Where one turn sends some rows of the set: a few examples, then the rows asked
z555: [ -2  -3  23   5  36   7  25  -7 -13  -2  26   1  -3 -16  12  16 -19  12
   0 -13  -3  -4  22 -10  -1]
z434: [ 10 -20 -11  -3   7  20  24   9  10  -8   4 -25 -16  -7   0  23 -14  22
  16   1  18  -6  11  -7   6]
z842: [ 13  -2  15   6   5  32  10  -3  12 -19  22   7 -18  -3  36 -15 -20 -14
  12  15  21   0  12   0  12]
z582: [  3  22  11 -17   2  18  13  -5   5 -43 -11   7  -1 -13   3  11 -10 -39
  10   6   6  -7  27  14   2]
z39: [ -5 -10   1 -19   9  26   7  -3  21 -44   5 -14 -22   7  10  26  -1   6
   4  -2   8  -9  19   1  -8]
z960: [-28   0  15 -17   6  29  19  12  -5  -9  -5  -4  -4   7  10  23 -29   3
  -6 -10   6 -25  15  -3 -10]
z168: [ 27  12  21  14  13   4  19   1   0 -15  10 -24  -1  -3   4  -2 -13   0
  20  17  -9   8  11  -8  23]
z556: [  1  -1  14  17  12  18  25  12   6 -33   6 -19   7   2   7  25  -3  27
  13   5  -9  -8  25  -2   1]
z984: [-13   0  -2 -18   4  29  35   9   1  14  -6  23   7 -12  -4  20 -11 -16
   6  -2 -11 -21  26  -9  -7]
z615: [-11   1  12 -22  -2  16  33  -7   8  13  15  25  -2  -4  -7  19  -2 -32
   1   2   4 -25  23  -7   0]
z236: [ 21   3  10 -22   8  13   2 -15  14 -25   9 -19 -31   0   6  -1 -10 -21
  13  10   7   7   6  -5  14]
z133: [-14   2  26 -25  18  30  35   8  -2  -1   7  -9  16  -7  -4   9 -27 -10
  19  -3 -14 -25   2  12  11]
z200: [  3 -15   3  -9  20  24  34  18 -10 -28  16 -17   3   2 -14  30  -9  -4
  23   5 -13 -18  13  20   3]
z340: [  0  14  14   1   7  15  26  -2   8  19  18  27   2  -2   0  19 -10 -36
   8   6  22 -10  26 -13   4]
z765: [ -1  16   5  -7   9  14   7  -4  19 -18  17   8   0  -4 -13   3 -20   8
  40  16 -12 -19  42 -18   4]
z742: [-11  19   7 -26   5  14  23   7  -4   3   7  -9 -19  -5  20  23  18   4
  11   7  19   5  14   1  16]
z95: [ -2  15   0   5  13  28  27  14   1  20  -2  26  10 -10   2  20 -20 -20
  13   4   8  -7  29 -16  -3]
z682: [ -2 -21   4 -19   7  10  18  12  12 -15  -2 -20 -22  28  -2   9 -10  -4
   7  11  -2  -2  19  -2  26]
z478: [  4   3  21   4   4  17  11   7  38 -21   9 -17 -10  16   7  -2   1 -20
  19  27 -10  -8  20   0  19]
z844: [ -5  -1  16 -38   4  19   4  -9  12 -13  -4   2  10   5   1  14  -5 -40
   9   8   8  -7  11  13   2]
z591: [ 35  10  14   3  13  10  24 -15  12   2  16   6   6 -13  -2   1   1 -31
  23   6   2   4  34   9   5]
z416: [ 24   8  12   2  23  38  27  17  -7 -11  -1  -6   1 -12  15   8 -19   5
  23  11   5 -12  -9   9  18]
z388: [ -7 -10  19 -17   6  17  32   2   7 -15  33  -5  23  -4  -5  20   2 -29
  13   4  15 -11  36  20   0]
z327: [ 12  10  13  25  15  20  40   7  -4   7  16   0  -8 -11   8  10 -25  12
   9 -13   1 -13  40  -6  -7]
z224: [  8   9  16  -7  20  34  25  11   5   7  -4  15 -20 -13  22  -2 -47  -3
  17  -3   2 -10  20   6   5]
z250: [ 15  -3  11   0   9  21  21   5  12  -7  22  18 -15  -9  19   9 -18 -21
  12   2  30   3  53  14  -5]
z540: [-18  10   7 -13   0  25   8   5  12  -4  25   2  -2 -18  -3  -8   6  23
  13  -3   7  -3  20 -14   5]
z259: [ 18   5   6  19   5  27  18   3  35 -12  14 -24  -3 -18   8  11  -2   6
  27  17  11 -11  12  -4   0]
z941: [ -8 -26   5  -5   1  17  18  -1   9 -36  40  -2 -16  12   8   7  -8 -24
  14   8   2  -6  33  11  -4]
z297: [  5  24   5 -22  14   1  23   0   2 -10  -2  -4 -17  10  10  33 -11 -13
  39  26   1  -9  38  -4  15]
z577: [-20  15   6 -19  28  15  27   5  -6 -30   5  -2   9  12  21  18 -18 -10
 -14  -5  10  -8  22  -2   1]
z24: [ 22   2  27   6  11  11  12 -17  -1 -15  10  11 -11 -40  -7   9 -11 -17
  25  -2  -9  -4  26   5   0]

z742 goes to z540
z960 goes to z327
z434 goes to z259
Now find these:
z615 goes to z984
z133 goes to z224
z582 goes to z577
z556 goes to z168
z941 goes to z200

Where one turn sends some rows of the set: a few examples, then the rows asked
z226: [  4  12  16   1  -5 -11  -8 -15 -20  -4  -8  -8  -8]
z789: [-17 -17 -16   8  -5  -1 -26   3 -10  21 -18  11  -8]
z317: [-17 -10  -3  11  -5  -2 -12  -9  16  -6 -26  -8 -11]
z149: [-22   6  -4  -4  -7  -6  26  11  12   8  -8  10   4]
z530: [  8   6   0   9   0 -10  -6   2  -7  34   9  29   2]
z626: [-12 -15 -14  12   6 -10 -10  19  20  16 -13  -2   0]
z126: [  1   1  19  12  15   9  -2  -1  15 -12   7  10  17]
z690: [  8  11  19   7  15  -3  -1   5  13   9 -17   3  22]
z622: [ 15  10   4  11   7  21 -21 -20  -1  -3 -13   1   1]
z896: [ -7  -6  23   5  11   3 -12 -16 -27  -4  -2  11 -11]
z749: [ 15   4   7  12  18  20 -20 -17  -9  10 -22   9   0]
z269: [ -2   0  20   2  13  -3  -7 -13 -34   3 -11  12 -11]
z228: [  1  -3   6  11   5  -4 -11   1 -10  32  15  31  -1]
z462: [ 20   2  -5   7  16   0 -21   4 -19  21   3  -4  -9]
z237: [-27   8   3  -7 -12  10  14  -6  -3  -6 -21   8   8]
z315: [  0 -13 -11  -9  16   2  19  10 -12  27 -14   1 -10]
z970: [-27  -1 -10 -12 -11   2  11  10 -22   4   0  12   4]
z374: [  2   9  24   4  -5  -9 -13 -14 -17   8 -12 -10  -7]
z817: [ 18  -1  -9   7  16   7 -18   1 -19   4  15   1 -10]
z553: [  2   2  17  10  23  10   1   1   7 -11  -3  18  19]
z241: [  4   2 -10  -5  -5   9  17 -12  12  27 -28   5  -8]
z579: [ 18   0  -1  19  28   7   0  -7  12   9   3  18 -13]
z407: [-17 -14 -20   7 -14   4 -26   0  -4  -1   0   3  -6]
z935: [-23  -2  -3  -3   3  -2  27  12   5   9  -8  22   2]
z757: [  4   2  24  12  19  -1  -4   5  12  18 -16   8  16]
z353: [-22   3  -8 -11 -13  -5   9  12 -19  17  -9   6   5]
z290: [  7   8   0   7 -13  -7 -12  -1   2  15  25  12   2]
z656: [ 23   8  -2  17  16  -1  -2  -7  20  13   1   3 -11]
z196: [-27   4   6  -5  -4   6  13  -4  -9   9 -31  14   8]
z437: [-22 -21  -2  13  12   4 -10  -8   5   0 -29  11 -14]
z714: [  3   3 -16 -15 -12  20   2  -1  -4  11 -16 -13  12]
z183: [-17 -23 -16  12  12   2  -8  15  15  -2   1  10  -3]
z50: [ -3  -8 -14  -5   1  23  20 -17   7  -1  -7  20 -10]
z458: [  1  -7 -18 -12   2   6  20   5  -2  -3   6 -11 -10]
z303: [  8  10  -5   7 -11  -4  -6   0  -1   9  25  24   2]
z875: [ -5 -12 -12 -10  10  29   3  -1 -20  11 -16  14   9]

z553 goes to z303
z458 goes to z714
Now find these:
z317 goes to z626
z237 goes to z149
z656 goes to z462
z896 goes to z126

